In the rows, zero is written as 128.
Named moves come first, each a turn or a mirror and shown by rows before and after it. Which of them, in which order, take the first row of each pair that follows to the second? Write the first one first, as in the answered first pair.
luk (before -> after):
[133 128 105 104 117 130  95 102 138] -> [145 127 121 108 145 143 160 118 102]
[ 97 110 115 103 133 166 117 183 130] -> [ 98 112 114 100 131 167 116 182 132]
[114 158 151 136 133 123 177 154 127] -> [100 157 132 135 102 111 105 136 167]
[135 150 128 145 112 155 162 108 138] -> [130 150 120 143 100 152 135 102 153]
pok (before -> after):
[110 109 152 123 147  45 132 155 143] -> [113 106 150 125 153  47 131 152 140]
[ 87  92 114  87 159 119  56 149  91] -> [ 78 106 100  72 110 108  73 165 104]
[128 133 152 153 124 167 142 104 144] -> [124 138 145 149 107 164 147 111 151]
[113 147 122 122  85  76 124 159 147] -> [152 139 134 133 141  62 105  97 118]
tera (before -> after):
[113 110 100 103 135 133 110 144 139] -> [133 115 110 109 138  95 115 115 130]
[146 130 161 141 126 124 137 112 148] -> [129 127 146 130 124 163 135 135 153]
[112 119 109 121 134 142 103 129 120] -> [127 122 122 133 138 106 106 108 113]
[153 115 128 112  96  83 126  94 119] -> [116 110 153 149  86 102 136 156 157]
Then:
(two moves a pair)
[ 88 116 153 171 161 157  80 170 166] -> [130 115 108 104 199 190 121 121  85] => tera luk
[151 125 118 129 113  59 113  95 133] -> [136 103 153 149 189 115 151 148 109] => luk pok
[143 140 105  82  93 110 180 125  96] -> [156 116 121 106 172 120 100  75  96] => luk pok
[105 111 158 136 127  81 136 185 135] -> [133 124  90  68  95 100 128 127 106] => tera pok
[130 145 134 114 166 119 122 139 104] -> [128 148 120  98 146 117 125 142 104] => pok tera
[156 154  87 110  98 155 189  94 101] -> [154 128  98 134 167 168 101  54 116] => luk pok
[146 135 129 136 159 158 164 115 116] -> [115 137 107 129 105 153 104 130 167] => pok luk
[100 115 116 114 142 172 166 188 118] -> [135 144 117 113  79  84 188 135 119] => pok tera
[124  98 187 168 188 108 116 149  96] -> [ 94  94 139 133 163 166  60 161 122] => tera luk
[141 110 106 106  98 104 153 172 106] -> [148  91 129 126 168 127 136 160  93] => pok pok
[106 105 124 149  83 132 131 156 126] -> [140 115 124 143  96 104 151 104 101] => pok luk
[ 93 115 107 114 124 159 110 182 138] -> [122 103 102  99 168 145  92 135 101] => tera pok
[121 121 123 119 148 183 120 141 117] -> [133 126 172 165 148 114 136 133 126] => tera tera
[123 144 128 118  87 104 153 162 114] -> [156 138 133 127 129  86 118  95  98] => luk pok
[101 135 140 148 124 122 106 157 144] -> [131 147 146 139 120 105 165 140 111] => pok luk
[122 116 100 105  53 120 129 156 152] -> [149 119 101  90  82 122 180 140 101] => luk tera
[120 133 134 135 174 118 146 145 120] -> [106 130 108 122 152 125  93 134 144] => tera luk
[166 107 120  96 170  85  62 106  93] -> [121  95 135 101 176 144 114 216 103] => luk pok
[109 109 121 166 153 176  81  80 128] -> [127 121  87 117 108 143  89  55 110] => pok tera
[120 124  99  99 119 122 125 152  92] -> [130 128 139 139 133  79 135 143  97] => pok tera
[110 127 122 151 142 182 105 129 147] -> [137 146  98 123  86 127 119  87 136] => pok tera
[133 137 142 116 145 136 188 147  95] -> [127 127 120 122 131 114  66  91 140] => luk pok
[144 121 102  70 125 121 126 128  85] -> [133 109 105  80 146 135  84 128  99] => pok luk
[137 147 143 148 103  99 142 115 138] -> [115 131 155 163 137 133 135 153 144] => pok pok
[101 124 134 117 104 110 133 155 132] -> [122 110 150 131 162 116 117 123 112] => pok pok
[129 131 127 145 141 175 111 106 153] -> [136 135 149 165 142 138 115  98 155] => tera tera
[ 99 137 163 138  98  79 142 207 144] -> [151 142  81  51  98 107 118 102  89] => tera pok
[ 88 121 139 155 112 140  95 153 181] -> [101 138 114 131  74 129 102 125 178] => pok tera
[ 99 134 155 136 129 105 140 170 111] -> [126 136 125  99 135 100 129 117  78] => tera tera
[147 134 106 100  97  87 111  86 132] -> [144 115 141 125 187 139 158 127  98] => luk pok
[131 149 153 181 137 203 187 138 146] -> [142 149  88 127 110 201  89  66 152] => tera luk
[171 121 142 141 142  46 121 111 103] -> [122  92 121 126 186 161  96 185 108] => pok tera
[135 128 143 146 144 106 119 142 122] -> [142 127 115 116 144 132 109 128 108] => tera tera
[120 121 129 135 161 168 117 135 129] -> [116 137 118 119 105 153 151 152 133] => pok luk
[133 167 157 171 112 126 126 143 176] -> [125 166 124 143 108 175 117 146 173] => pok tera
[125 119 137 151 168 175 126  98 123] -> [ 95 125 136 149 125 179 137 157 147] => tera pok
[118  69 165 158 247 131  84 128 111] -> [ 59  93 136 122 108 141 154 246 156] => pok luk
[116 145 165 148 113 125 126 123 128] -> [131 142 131 114 117 141 116  97 104] => tera tera
[122 136 107 115 110 148 127 116 138] -> [132 134 137 147 125 113 131  99 139] => pok tera
[149 128 115 159 164 106  93  99 111] -> [108 141 121 170 101 109 117 163 154] => tera pok
[101 128 165 159 114 105 117 151 169] -> [125 143 165 149 100  83 163 134 146] => luk pok
[127 135 140 138 141 143 166 138 120] -> [120 131 114 126 112 129  97 107 145] => luk tera
[164 177 119 149  91 147 168  35 131] -> [ 96 155 131 167 107 223 164 154 167] => pok pok
[108 164 135 101  96  71 150 156 107] -> [137 161 128  97 129  72 138  99  83] => tera pok
[147 132 109 107 135 103 105  94 106] -> [127 131 159 165 134  88 136 144 133] => tera luk
[117 117 157 126 136 107 143 162 136] -> [111 112 120  91 131 142 115 155 132] => tera luk
[149 114 149 128 206 108 106  96  84] -> [ 83 107 139 127 156 149  76 191 143] => luk pok
[ 98 130  95 112 111 132  79 145 160] -> [145 139 118 111 154 126 182 125  87] => pok luk
[140 110 120 106 193 152  93 104  85] -> [137 114 169 161 183  88  93 111 112] => luk tera
[148 113 124 119 179  88  89  98 109] -> [102 105 111 117 169 164  88 165 138] => tera tera
[130 121 105  98 157 162 133 142  86] -> [118 131  88  86 106 148 106 146 116] => pok luk
[169 146 147 163 140 141 190  93 105] -> [123 143 136 178  90 137  91 107 182] => luk tera
[ 98 113 142 141 139 119 112 154 143] -> [126 125 137 132 133  88 115 100 128] => pok pok
[112 140 151 147 137 134 212 164 102] -> [141 140 125 111 144 122 201 110  68] => tera tera
[104 117 129 125 120 124 128 177 136] -> [136 120 129 117 130  77 125 125 110] => tera tera
[118 133 143 116  86  88 118 157 160] -> [153 131 117  91 115  99 100  87 125] => tera pok
[158 103  97  63 186 110  97 110  72] -> [158  99 126  81 191  66 104 125  73] => pok tera
[106  82 143 147 151 132  71 154 131] -> [100  92 107 107 101 138  75 163 129] => tera pok
[ 87 135 126 150 112 137 123 109 179] -> [110 131 117 125 146 165 180 106 127] => tera luk
[120 103 103 128 164 180  89 142 121] -> [154 130  83 101 101 119 103  84 115] => pok pok
[131 150 153 159  87 108 141 138 158] -> [154 149 110 113  93 137 124  84 129] => tera pok
[113 128 121 122 104  94 100 143 164] -> [123 125 114  98 139 143 170 166 117] => luk tera
[115 151 128 158 104 140 132  83 178] -> [130 144 145 168 147 152 162  85 147] => pok luk
[160 123 125 114  81  71 191 131  82] -> [129 115  88  85  75 155 181 171  91] => tera tera
[127 102  96 109 132 132  64 137 152] -> [143 111 114 125 117  81  74 118 152] => pok tera
[138 135 127 110 130 182 171 139 120] -> [144 123 146 123 160 170 165 133 108] => tera pok
[145 144 137 139 203 184 140 105  94] -> [160 158  87  78 137 149 150  87  79] => pok tera
[119 101 107  76 128 143 102 149 143] -> [142 101 110  80 152 128  97 108 127] => pok pok
[163 143 119 164 111 107 156  62 142] -> [134 113 120 170 180 185 133 106 139] => pok tera
[110 120 129 107 100 106  88 131 150] -> [111 108 143 122 146 123  75 127 138] => pok pok
[144 131 163 133 144 120 180 129 115] -> [143 126 129  96 146 155 166 118 103] => tera tera
[133 130 159 140 173 147 170 154 110] -> [107 145 124 119  73 118 109 152 169] => pok luk
[160 128 156 144 216 136 141 148  86] -> [152 140  84  59 139 152 143 152  73] => pok tera
[146 116 133 108 158  78 121 125  92] -> [115 104 138 116 170 109  90 165 116] => luk pok
[149 134 150 153 171 135 112 118  87] -> [133 130 136 144 167 173 109 138  94] => tera tera
[143 134 118 119 131 146 161 102 114] -> [130 131 150 150 145 137 168 127 130] => tera pok
[139 115 129 121 161 171 157 125  96] -> [136 119 136 141 127 105  82  85 139] => luk tera
[162 154 108 112  65  77 145  88 132] -> [128 153 144 151  70 113 194 164 150] => luk tera
[108 112 152 124 128  85 142 192 129] -> [ 98 118 132 112 102 115 141 198 137] => pok tera
[134 154 139 175  81 101 134  96 164] -> [108 131 135 177 134 189 111 129 165] => pok tera
[147 149 118 139 100 137 154  78 134] -> [141 140 147 173 129 139 152  85 140] => tera pok
[146 118 127 123 142  98  96 113 106] -> [116 119 120 115 104 113 108 165 130] => pok pok
[174 157  91  93  98 152 163  90 105] -> [160 162 141 152  74  82 129  98 158] => tera luk
[127 121 130 152 143 143  54  93 170] -> [112 133 140 138 116 171 187 186 138] => luk pok
[107 108 107 103 179 167  95 138  99] -> [ 86 106 136 130 165 137 108 189 120] => tera pok
[152 151 157 168 128 131 153 121 163] -> [135 147 120 137 121 186 131 132 166] => tera luk
[137 132 131 144  76 150 182 169 144] -> [149 133  83 102  61 149 124 113 138] => luk tera
[106 107 100 138 105 176 123 154 134] -> [148 108 105 141 139 145 113  76 104] => pok pok
[110 127 158 139 121 116 132 157 131] -> [128 135 115  93 106 134 121 122 111] => tera pok
[142 119 100 106 135 125 102 118 119] -> [147 123 143 140 148  97 144 137 115] => luk tera
[141 133 109 141 126 100  89  75 140] -> [ 96 126 106 140 101 140  94 158 171] => pok pok
[152 105 137  91 121 125  83 122 120] -> [141 104 169 125 129 106  92 145 138] => tera pok
[129 136 139 127  79  94 145 154 156] -> [128 131 116  93  91 146 163 165 133] => tera luk
[103 123  84 116 119 167  95 123 152] -> [134 138 119 142 107  85 110  82 147] => pok tera
[111 140 117 137  73 108 121 126 162] -> [151 133 144 150 151 108 153  82 109] => pok luk
[141 121 152 164 167 148 122 109 132] -> [140 146 126 136  76 112 147 113 149] => pok pok
[111 137 139 119 120 121 106 139 127] -> [120 135 134 110 126 120 103 123 117] => tera pok
[100 102 145 142 132 114  99 167 159] -> [131 120 146 126 119  90 183 158 116] => pok luk
[155 148 139 157 143 149 215 126 113] -> [121 146  94 140  83 152  81 105 184] => tera luk
[149 131  98 116 109 134 111  91 120] -> [148 136 148 160 123 108 164 123 123] => luk tera
[126 122 140 143 127 122 115 139 137] -> [141 122 124 124 132 120 110 115 119] => tera tera
[ 94 156 115 142  73 172 159 152 163] -> [119 165 145 175  76 125 167 110 165] => pok tera
[154 153 134 139  99 138 188 100 118] -> [141 136 151 165 150 173 174 118 118] => pok tera
[148 149 121 131  88 102 161 161 138] -> [163 149  97 101  92 111 152 139 119] => tera tera
[106 116  99  80 150 139 119 118  70] -> [109 122 145 134 136  57 100 101 102] => tera luk
[127 126 119 140 152 157  95 112 123] -> [116 131 121 134 131 170 143 157 121] => pok luk
[122 150  99 111 107 132 127  87 147] -> [127 140 122 125 159 156 166 107 120] => luk pok
[ 90 107 145 137 133 133  78 130 133] -> [101 119 119 109  93 117  85 116 128] => pok tera
[115 118 148 174 183 147 146 104 140] -> [127 117 125 144 188 156 136  78 123] => tera tera
[151 126  97  83 124 127 176 126  75] -> [113 122 132 130 112 140 190 192 117] => tera tera
[143 111 133 136 161  99 101  74  89] -> [ 93 128 110 114  64 112 127 168 135] => pok pok
[136 105 140 125 142 104 120 143 106] -> [128 115 131 117 104 106 129 155 119] => tera pok
[154 137 131 110  91 104 160 144 142] -> [170 125 134 123 130  93 106  95 141] => pok luk
[128 144 156 153 132 154 169 138 156] -> [132 153 137 141  90 126 142 110 176] => pok luk
[150 139 121 131 109  95 121  82 146] -> [141 121 148 150 177 145 157 128 122] => luk pok
[135 128 102 122 141 182 109  86 131] -> [114 118 152 170 163 162 119 137 154] => tera pok
[114  99  77  99 146 154 139 131 150] -> [127 108  72  92 133 138 162 118 139] => pok luk
[156 116 137 112 135 129  95 120  97] -> [152 115 142 111 135 122  94 128  99] => pok tera
[127 142 152 176 144 176 136 129 139] -> [157 146 142 160 149 144 132  81 113] => tera tera
[138 135 119 115 138 139 111 118 106] -> [124 133 147 146 138 126 120 149 123] => tera pok
[ 97 155 126 132  62 116 149 114 150] -> [110 158 111 111  66 114 142  90 135] => tera tera
[143 117  99 144 131 164  87 120 119] -> [142 120 108 140 128 177 144 151 103] => pok luk
[143 142 146 167 125 163 153 122 140] -> [151 148 139 160 111 147 157 107 139] => pok pok
[116 116 134 144 101  75 116 126 153] -> [130 121 106 121  94  92 110  90 140] => tera pok
[121 131 104 125 124 123 128 105 108] -> [103 126 105 129 125 141 128 138 120] => pok pok
[118  93 119 105 162 102 135 122  91] -> [ 94  90 114 110 150 116 100 144 117] => luk pok
[ 96 114 144 113 157 127 128 168 138] -> [106 119 111  74 136 130 123 147 122] => tera pok
[137 124  93 125 125 126 121  79 117] -> [ 98 119 114 155 118 156 130 144 156] => tera tera
[117 120 126 107 137 116 137 162 102] -> [121 124 118 100 111  96 114 138 113] => pok luk
[124 142 158 184 156 109 112 113 152] -> [107 158 100 128  78 144 121 134 162] => tera pok
[114  72 132 119 195 157 106 134  95] -> [ 82  90 104  95  95 140  94 173 143] => luk pok
[135 132 142 189 105 110 135 117 131] -> [138 140 102 151  74 139 129 101 126] => tera pok
[142 126 143 190 163 206 164 113 154] -> [124 133 106 147 119 228 170 142 157] => tera pok
[118 125 137 121 167 159 115 114 127] -> [ 98 132 125 112 116 156 118 142 150] => luk pok
[152 130 156 155 127  70 151 126 125] -> [129 118 155 168 137  90  93 134 153] => pok luk
[129 128  90  69 129 121 100 134 111] -> [144 134 143 117 140  58 136 134 109] => tera luk
[142 115 127  91 151 132 131 162 107] -> [152 123 123  84 136 113 135 138 103] => pok pok
[118 113 144 169 160 122  52 125 144] -> [125 109 137 148 192 177 121 154  95] => luk tera
[ 98 125 135 166 159 176 182 164 126] -> [114 126  67 106 131 165  80  82 131] => tera luk
[132 141 122 150 133 193  70  89 176] -> [175 145 151 156 179 168 161  79 112] => tera luk
[135 134 128 153 111 150 138 127 137] -> [141 131 118 141 123 158 132 111 127] => tera pok
[114 120 167 178 151 151 117 134 153] -> [143 148 150 154  94  98 133  83 146] => pok pok
[124 118  99 100 122 133  93  87 115] -> [112 112 115 105 151 168 153 140  95] => luk pok
[115 151 105 134  96 171  79 107 176] -> [128 145 113 146 134 172  70  85 163] => pok pok
[136 124 145 125 134 108 161 138 104] -> [124 114 137 118 139 139 157 156 106] => pok tera
[107 104 158 170 183 128 135 155 161] -> [148 109 117 119 196 111 119  79 113] => tera tera
